Each row has a name. Each question is about the rows just above it.

[  95   15  -13    5   45  -30   41 -101  -22] -> q666
[-16 102  33 -45  52 -57 -95  31   8] -> q178
[100   7  49  73  60 -77 -15 -63  17] -> q656
Among the named rows, does one hold [-13  15  95] next to each other, in this order? | no
Is [-30  45] printed in one of the named rows, side by side and in this order? | no
Does one of the named rows hold [ 45   5 -13  15] side by side, in this order? | no
Is [  45  -30   41 -101] printed in one of the named rows, side by side and in this order? | yes
Does one of the named rows hold [ 33 -45  52 -57] side by side, in this order? | yes
Does one of the named rows hold [  5 -13] side by side, in this order? | no
Among the named rows, does one hold [-101   41  -30] next to each other, in this order? | no

[ 24 -23   6   2  -8  40  10 -51 -39 -34  14   8  14  15 -41  -3 -41  36
 -47 -47  43 -45  -3  26  10 -60  31  -6  10  -7  26  52  -5  14 -31  36
 -54 -18  50  29   0 -33  25 -37  11  34 -60  40  40  24] = q988
[ 56 -38 -69 -38  56  79  80  26  42  59 -73   9  86 -51 -17 -28 -63 -62
 -20 -38 -19  42  82 -18 -44   2  77 -54 -13  38 -65  56 -15  35  56 -15
 -42  19 -41 -52  73  57  77  55  40 -42 -25 -43 -52  40] = q776
[ -6  17  47  25 -49 -10 -44 -61 -66 -68  40 -17 -36  43 -38  -6  -5  54
 -36 -28  52 -68 -49  47  31 -57 -12  10  -5 -38  60  17 -16 -15 -66  28
 -27 -42  60  59 -49 -66 -25 -69 -19  39 -41  64  56  -3] = q420
Does one of the named rows hold [-41  19] side by side, in this order? | no
Among the named rows, does one hold [-20 -38 -19  42  82] next to each other, in this order? | yes

[ -1  15  30  11 -10 -10 -26 -22  12  15 -30 -31  16 -44 -13  -1  -4  20
  -3 -23  27  -1  11 -38  15  14 -10 -41 -22 -12  -4   2  -2 -17  40 -12
  12 -13 -17   1 -14] : q987
[  8  30  60  14 -19 -26 -17 -42  17  12 -31 -46  25 -95   9   6 -50  25
 -18 -40  42   9 -10 -70  -3  19 -35 -87 -22 -43  12  47 -33 -41  50   1
 -14   8 -17  35 -42] : q972
[-33  12 -41  49 -34 -28  12   1  11   9  -5  15   9  -8  21 -10   1 -19
 -24 -13  12  27  12   6  49 -16  16  11   7   0  12   4  18 -21 -22   2
 -26   8  26   9 -32] : q304
[-32  -5 -38  29 -14  -1 -25  13   8  17 -29   1  -2  33 -25   5  65   0
   5  -1 -15   3  45  16  58   0  40  41 -17  35 -18 -59  52   8  12 -22
  30 -32   0 -44   9] : q931
[ -2 -24 -43 -12  15  19  23  29 -14 -10  28  38 -20  66  -1  -3  27 -21
  13  34 -35  -4   1  51  -8 -16  21  67  19  24  -6 -24  14  28 -40   3
   3   1  14 -19  30] : q989
[ -2 -24 -43 -12  15  19  23  29 -14 -10  28  38 -20  66  -1  -3  27 -21
  13  34 -35  -4   1  51  -8 -16 -44 -71 -15 -30  -3  27 -40  -4  53   1
  21   1 -34  16  11] : q73
[-32  -5 -38  29 -14  -1 -25  13   8  17 -29   1  -2  33 -25 -11  65   0
   5  -1   3   3  45  16  58   0  40  41 -17  35 -18 -59  52   8  12 -22
  30 -32   0 -44   9] : q565
Is [ 42 -40] printed in one of the named rows, side by side and in this order? | no
Does one of the named rows hold [ 12 -22] side by side, in this order? | yes

[-45 -42 -72 -73  45  70  70 -50] : q682
[-83  37 -25 -52  54 -63 -18  -2] : q312
[ 70  52 -17  18  48  -9   3 -16] : q360
[-38  81 -25  53 -57 -42  60   5] : q357
[ 42 -55 -33  60  56 -36  44  69] : q503
[ 42 -55 -33  60  33 -60 -24  39] : q12
[-37  46 -86  94  76  46 -86   7] : q42
[ -9 -62  56  43 -17 -72 -48 -73] : q780
[-45 -37  81 -18 -32  32 -51  78] : q574
[ 42 -55 -33  60  33 -60 -24  79] : q479
[-59 -54  41  34  59  -9  55  49] : q384
Does one of the named rows hold [-17  18  48  -9   3] side by side, in this order? | yes
Among the named rows, does one hold [ 69  44 -36  56] next to each other, in this order? | no
Does one of the named rows hold [ 76  46 -86   7] side by side, in this order? | yes

[-30  59  10  14   9  -9  -8  32  25  51  82 -30 -17  -7 -26  52  12 -38
  30  37  77  17 -31 -13 -28   8  29  80 -33  17  32  36] = q265
[-25  46  23  24   8  -5  12  36  53  52  61 -26   4  -6 -47  44  -2  -2
  32  53  74  22 -38   5 -14 -15   6  69 -18  21  13  66] = q695
[-26  46  22  24   9  -5  12  39  48  58  63 -25  -1  -6 -47  38   1  -7
  33  52  73  27 -33   0 -15 -18   6  67 -15  21  14  64] = q540
Among the named rows, does one hold [ -7 -26] next to each other, in this order? | yes
Is [ 67 -15] printed in one of the named rows, side by side and in this order? | yes
Is [ -7 -47] printed in one of the named rows, side by side and in this order? | no
Among the named rows, does one hold [23 23  8] next to each other, in this order? | no

[-11  16   1 -30 -28 -21  15  -7  32   5]  q100
[ 25 -33 -39  15  40  16  54 -46 -57   8]  q725
[  57  -26 -100  -33   58   14  100  -69  -74    1]  q724
[ -4   7 -26 -52 -25   8  42 -54  -5  43]  q9
[ 18 -27  -6  41  44  61 -34  -7 -71  19]  q549
Does one of the named rows hold [  1 -29] side by side, in this order? | no
Among the named rows, does one hold [  8 -57 -46  54] next to each other, in this order? | no
Among the named rows, does one hold [-28  -6  41  44] next to each other, in this order? | no
Does one of the named rows hold [41 44] side by side, in this order? | yes
Does one of the named rows hold [-52 -25   8] side by side, in this order? | yes

